128 stands for zero in the data rows.
Some points, one per row:
[133 174 168 129  57  51 101 183  84 138 207 134 153 111 129 188 104]
[126 135 168 143  97 127 151 105  84 150 150 181 136 140 115 188 125]
[114  99   0 130 163 249 154 187 206 136  75 128   0 157 131 128 210]
[161 112 168  90 181  69 131 213  84 144 154 153 142 103 140 188 103]
[145 117 179  91  97 109 151 197 112  79 207 141 154  91 140 111  98]
[126  74 131 129  57 125 101  72 196 118 127 124 147 144 136  87 152]
[136 121 179 129  97  84 151 153 112 123 154 136 149 121 123 111 113]
[152 142 179 168 211 130 162  65 112  93 207 132 156 160  94 111  99]
[131 134  81 124  97  91 151  98  67 135 122 134 149 129 124 104 133]
[153 127 168 107 181  58 131 190  84 131 127 134 145 112 128 188 109]
[116  93 118 123  57 226 101 152 148 104  75 138  81 159 128 122 185]
[106  97  81 120 163 190 154  99  67 132 150 127 145 167 127 104 163]
[120  72 131 127  57 204 101  90 196 106 127 122 147 158 131  87 157]
[120 184 118 131 109  53  90 194 148 106 207 139 151 111 123 122 109]
[151 194  81 120 163  50 154 197  67 129 150 132 145 100 129 104  95]
[138 108 181 131 109 105  90  80  76 143 150 129 145 132 131 139 127]
[166  88  81 132 109 201  90  97  67 221  84 133 149 171 135 104 157]
[116 195 118 124 109  46  90 213 148  87 207 130 157 102 132 122 101]
[125 136 181 147  97 132 151  85  76 147  84 126 153 141 122 139 129]
[116  88 118 126  57 193 101  33 148 104 154  10 140 163 125 122 228]
[110  87 168 128 163 165 154 100  84 136 122 139 150 156 125 188 129]
[121 178 118 132 109  50  90 193 148 104 207 131 156 112 131 122  96]
[125 112 131 124  57 113 101  86 196 126 122 137 151 131 118  87 124]
[134 129 181 130 109  88  90 110  76 130 150 131 144 126 134 139 129]
[127 124 131 125  57  98 101 108 196 132 122 138 149 129 136  87 115]
[151 131 181 112 181 159 131 158  76 136  75 127   0 117 128 139 184]
[131 180 118 125  57  36 101 202 148 142 154 133 148 108 141 122 110]
[ 25  11 118 123 109 255  90 136 148   0 207 133 153   0 127 122 254]
[139 153 131 121  57  74 101 156 196 132 127 174 136 121 128  87 105]
[138 125 179 115 181  98 131 174 112 132  84 130 149 118 140 111 113]
[ 83 107 118  43 211 157 162  78 148 220 122 128 151  50 187 122  90]
[119 132 179  97 132 203 184 186 112 141  75 133  34 178 178 111 179]
[142 122 118 116  97  43 151 209 148  92 152 223  97 104 127 122  99]
[ 84 146 168 201 181 143 131  76  84 106 154 135 147 161 100 188 109]
[139 161  81 129 163  59 154 169  67 128 150 134 142 117 127 104 120]
[118 137 181 147  97 119 151  61  76 155  84 133 148 139 128 139 130]
[159 117 168  83 181  79 131 205  84 144 154 134 151 105 143 188 102]
[105  86 179 125 163 228 154  78 112 140 152  41 108 156 128 111 168]
[111  96  81 127 163 201 154 102  67 134 150 131 147 167 133 104 154]
[115 136 179 163  97 138 151  82 112 181 207 134 153 159 114 111 108]
[117 135 179 144  97 141 151  65 112 152 154 133 146 141 129 111 134]
[153 203  81 130 163 121 154 156  67 129 150 134 142  83 126 104  98]
[120  91 131 129  57 210 101  83 196 112  80  84 141 155 129  87 159]
[126 107 118 129  57  97 101  91 148 129 154 129 149 130 131 122 137]
[144 118 168 115  97  96 151 196  84  99 150 144 147 108 126 188 105]
[117 123 181 101 211 130 162 218  76 154  75 126   0 102 149 139 179]
[126 127  81 132 163  89 154 111  67 128 150 125 147 130 125 104 123]
[140  92 118 126 109 130  90  77 148 146  80  69 132 139 122 122 133]
[132 124 118 125  57  93 101 116 148 131 154 132 148 127 128 122 129]
[118  83 181 121  57 172 101  81  76 116 152  71 129 144 133 139 138]
[  0 188 168 255 181 202 131 136  84  46 207 126 155 255  92 188 137]
[136 197 131 129  57  58 101 200 196 155  80 193 109  96 123  87 104]
[152 146 118 173 211 105 162  76 148  81 122 133 150 170  88 122  92]
[132 134 168 138 181 104 131 111  84 134 127 131 147 127 127 188 126]
[123  85 131 128 163 160 154  81 196 131 154 138 145 144 134  87 134]
[122  90 131 122  57 133 101 102 196 123  80 197 116 140 125  87 135]
[142  98 118 130 109 155  90  61 148 168  80  85 137 145 130 122 137]
[ 84 144 168 182 181 147 131  62  84 118 127 131 145 152 118 188 128]
[129 128 131 122  57 124 101 119 196 134  80 130 101 126 128  87 126]
[106 129 181 162 181 201 131  56  76 124  75 129   0 142 119 139 210]
[168 100 118 136 109 255  90 184 148 212  75 136   1 168 137 122 221]
[132 155 118 127 163  65 154 160 148 129 207 136 156 119 131 122 115]
[109 142   0 151 181 140 131  74 206 126 152 132  72 136 119 128 144]
[132 134   0 136 211 104 162  80 206 117 127 135 144 133 123 128 133]
[143 106 118 127 109 122  90  66 148 156  80 102 142 137 135 122 122]
[166 163 131 135  57 130 101  77 196 179 122 140 148  45 132  87  93]
[205 104 179  39 181 122 131 141 112 159  84 133 152  79 148 111 109]
[137 202 131 125  57  65 101 197 196 157  84 135 149  96 129  87 107]
[ 79 137   0 188 181 123 131 130 206 104 152 224  99 161 102 128  96]
[126 120 131 126  57  99 101  87 196 121 127 172 135 131 125  87 123]
[149 200 118 124 163  63 154 193 148 130 207 132 154  98 129 122  99]
[127  74 168 128  57 150 101  92  84 117 207 137 158 145 129 188 135]
[135 125 168 112  97 112 151 202  84 105 150 111 145 107 129 188 108]
Then 32 other points, each followed by its number:
[136 193 168 121 163  67 154 199  84 127 122 128 151 110 134 188  97] 0
[136 124   0 123 181  74 131 168 206 135 152 137  97 122 127 128 131] 1
[165 177   0 123 163 161 154 196 206 123  75 133  69  73 135 128 114] 2
[112  52 181 123  57 163 101 190  76  87 152 250  65 193 128 139 150] 3
[132 112 131 129  57 101 101 104 196 126  80  89 135 131 129  87 123] 4
[235 104 168   1 181 152 131 100  84 174 127 125 147  59 165 188  88] 5
[103 145  81 160 181 153 131  55  67 123 122 123 151 145 121 104 121] 6
[171 101  81  59  97 170 151 121  67  12 122 132 150  48 152 104 148] 7
[ 89 165   0 130 109 160  90  90 206  21 127 128 148  67 123 128 107] 8
[193 108   0  55 181 103 131 169 206 160 150 136 147  85 147 128 109] 9
[145 197 131 133  57 113 101 158 196 160  84 129 149  81 132  87 103] 10
[131 140 118 127  57  78 101 133 148 129 154 139 146 125 132 122 116] 11
[119 134  81 143 181 122 131  69  67 128 122 129 151 134 122 104 126] 12
[127 107 179 127 163  96 154 119 112 131 152 127 125 128 131 111 129] 13
[131 131 118 135  97  90 151  99 148 128  80 169 130 128 124 122 118] 14
[ 49 152 181 231 181 222 131 181  76  94  75  28   0 182  93 139 223] 15
[147  81 118 123 109 189  90  66 148 178  80  70 134 151 133 122 156] 16
[138 118   0 122 109 113  90 101 206 139 127 132 146 131 128 128 128] 17
[122 134 179 142 181 102 131  98 112 122  84 137 148 131 118 111 118] 18
[136 134 179 121  97  79 151 175 112 109 127 139 145 117 125 111 113] 19
[164 120  81  84 181  69 131 211  67 150 122 130 152 105 137 104 105] 20
[127  98 131 121  57 155 101  95 196 115 127 128 149 150 126  87 122] 21
[ 95 138  81 168 181 145 131  69  67 120 122 119 151 146 110 104 125] 22
[ 68 146 168 223 181 111 131  97  84 100  80 202 107 169 101 188 100] 23
[239  93 181   3 181 169 131 173  76 169  75 255  42  62 160 139  95] 24
[115  89 181 128  57 156 101 142  76 116 152 221  95 157 131 139 111] 25
[126  91 131 123  57 163 101  90 196 112 122 124 150 157 135  87 148] 26
[128  93 131 127  57 117 101  70 196 125  84 135 148 136 130  87 135] 27
[136 132 179 120  97  81 151 120 112 131 154 128 149 125 120 111 130] 28
[133 131 179 129  97  85 151 128 112 136 154 133 149 126 124 111 123] 29
[138 136   0 138 211 131 162  69 206 113  84 138 148 139 123 128 129] 30
[179  94  81  48  97 164 151 124  67  11 122 133 150  47 145 104 154] 31
Which three of these numbered points are nearest to each point below, ignoring the 3 directions in which the first points spread most? Their numbers follow each, nearest first.
[ 73 164 118 132 109 141  90  70 148   0 207 132 150  49 128 122  87] > 8 2 21
[152  72   0 125 109 197  90 102 206 187 127 131 151 154 131 128 145] > 17 9 1
[140  94 168 126 109 108  90  83  84 140 152  65 127 135 131 188 132] > 16 11 4
[154 201 131 130 163  58 154 199 196 129  80 131 135  99 123  87 102] > 18 4 10
[158 170 131 130  57 161 101  84 196 180 127 128 152  54 122  87  92] > 10 16 0
[146 140   0 157 211 136 162  72 206 103 127 133 144 150 107 128 121] > 30 1 17
[164 125  81  85 181  65 131 204  67 145 122 130 151 104 138 104 101] > 20 16 12
[194 115   0  52 181 111 131 150 206 156 150 130 147  83 146 128  98] > 9 17 1
[ 85 146 168 193 181 155 131 103  84 112  80 191 114 157 104 188 114] > 23 14 27
[ 48 156 179 233 181 107 131  49 112  97  84 138 147 177  90 111 104] > 23 18 14
[193 104  81  57 181 103 131 165  67 154 122 133 152  86 145 104  86] > 20 16 12
[130 118 131 124 163  82 154 137 196 127 154 130 147 127 134  87 133] > 13 26 21
[133 163 131 131 163  48 154 176 196 136 154 134 146 113 127  87 106] > 13 26 21
[171 117 181  76 181  76 131 222  76 150  75 130   0  99 145 139 158] > 28 29 19
[126 126   0 122 181 124 131 117 206 131 152 129  81 127 128 128 156] > 1 17 30
[113 153 179 172  97 131 151  74 112 191 207 134 151 164 114 111 106] > 29 28 11
Here are 32 other points, each followed by its number:
[137 174 131 124 163  42 154 193 196 127 154 135 148 112 124  87 105] 0
[ 68 170 181 246  97  12 151  73  76 255  84 130 143 248  97 139  95] 1
[113 150 181 179  97 118 151  78  76 190  84 151 144 164 111 139 104] 2
[144 189 168 117 163  44 154 215  84 125  84 131 149 105 124 188 103] 3
[ 91 162 181 201  97  42 151 222  76 246  75  35   0 199  93 139 130] 4
[151 115 118  80  97 170 151 150 148  63  80  79 144  82 142 122 131] 5
[164  87 118 129 109 165  90  94 148 210 207 134 149 166 131 122 150] 6
[117  78 131 126  57 199 101 110 196 105  84 131 147 170 129  87 171] 7
[135 152 168 129 163  58 154 152  84 129 122 137 150 119 128 188 125] 8
[156 141 181 169 211 132 162  82  76  86 150 127 143 163  94 139 107] 9
[219 104 168  28 181 163 131 102  84 161 127 177 135  69 155 188  90] 10
[139 120 118 123  97 103 151 199 148 111  80  38 140 112 124 122 127] 11
[151 111  81  87  97 115 151 167  67  66 122 132 150  85 146 104 128] 12
[140 168 179 118 163  51 154 190 112 123 152 133 101 115 127 111 113] 13
[109  51 131 129  57 255 101  90 196  83  80  59 134 191 134  87 240] 14
[133 134   0 121 109  74  90 130 206 128 127 131 148 125 129 128 122] 15
[ 84  43 131 121 163 255 154 128 196 133 154 130 150 195 132  87 230] 16
[126 131 179 135 181  97 131  94 112 134  84 129 151 131 127 111 118] 17
[127 104 131 123  57 103 101  78 196 125  84 132 150 133 128  87 128] 18
[151  93 131 126 109 150  90  88 196 169 122 128 151 148 126  87 127] 19
[114 133 181 154  97 151 151 194  76 162  75 149  73 151 116 139 154] 20
[147 210 168 126 163  48 154 204  84 128 122 137 155 103 132 188  97] 21
[119 117 118  85 211  74 162 201 148 176  80 194 124  92 158 122  97] 22
[133 128 168 129 181  91 131 108  84 134 127 132 147 126 127 188 121] 23
[135 138 179 144 211 120 162  74 112 110 207 136 154 140 120 111 133] 24
[225  45 118 124 109 255  90 139 148 255 154 134 147 234 128 122 251] 25
[111 132 168 142 181 162 131  71  84 127  80  86 103 135 131 188 179] 26
[117  80 131 129  57 164 101  96 196 115 122 132 153 149 127  87 139] 27
[113  86  81 124 163 196 154 104  67 137 150 138 144 159 128 104 142] 28
[114  85 168 128  57 199 101  94  84 102 207 135 154 175 125 188 171] 29
[122  80  81 130 163 155 154 110  67 127 150 132 144 145 126 104 138] 30
[112  92 131 132 163 222 154  71 196 136  80  83 134 158 135  87 149] 31
The same question for these:
[161  94 118 128 109 199  90  95 148 214 207 130 153 168 125 122 156] > 6 19 25
[125 140 118 134  97 105 151 120 148 141  80 136 144 130 128 122 129] > 8 18 21
[152 126 179  96 181  73 131 207 112 142  84 127 151 108 138 111  96] > 17 18 27
[184 105 179  60 181  84 131 198 112 159  84 133 149  89 139 111 108] > 19 18 17
[140 194 179 128 163  65 154 206 112 122 152 135  87 104 131 111 102] > 13 27 0
[120 127   0 132 181 104 131  91 206 124 150 110 145 132 125 128 126] > 15 30 0
[ 83 165  81 214  97  54 151  85  67 255 122 129 152 211 102 104  99] > 1 2 30
[152 136 181 171 211 126 162  81  76  85  75   0  22 165  95 139 101] > 9 13 11
[122  91 168 129  57 187 101  96  84 104 207 130 154 167 131 188 160] > 29 27 7
[125 136 118 141  97  98 151  89 148 143 152  56 116 133 122 122 124] > 13 0 8
[158 194 179 126 163 106 154 164 112 131 152  21  95  83 133 111 100] > 13 11 31
[162 109 179  71  97 164 151 107 112  44 154 130 146  68 144 111 129] > 5 12 27
[137 126 168 118  97  87 151 176  84 113 150 129 144 116 126 188 114] > 8 27 21
[112 141 181 166  97 127 151  79  76 187  84 137 148 166 114 139  93] > 2 20 18
[123 102 131 123  57 126 101  75 196 120  84 131 151 136 128  87 129] > 18 8 23
[194   1 118 126 109 255  90 149 148 255 154 130 147 210 129 122 255] > 25 6 29
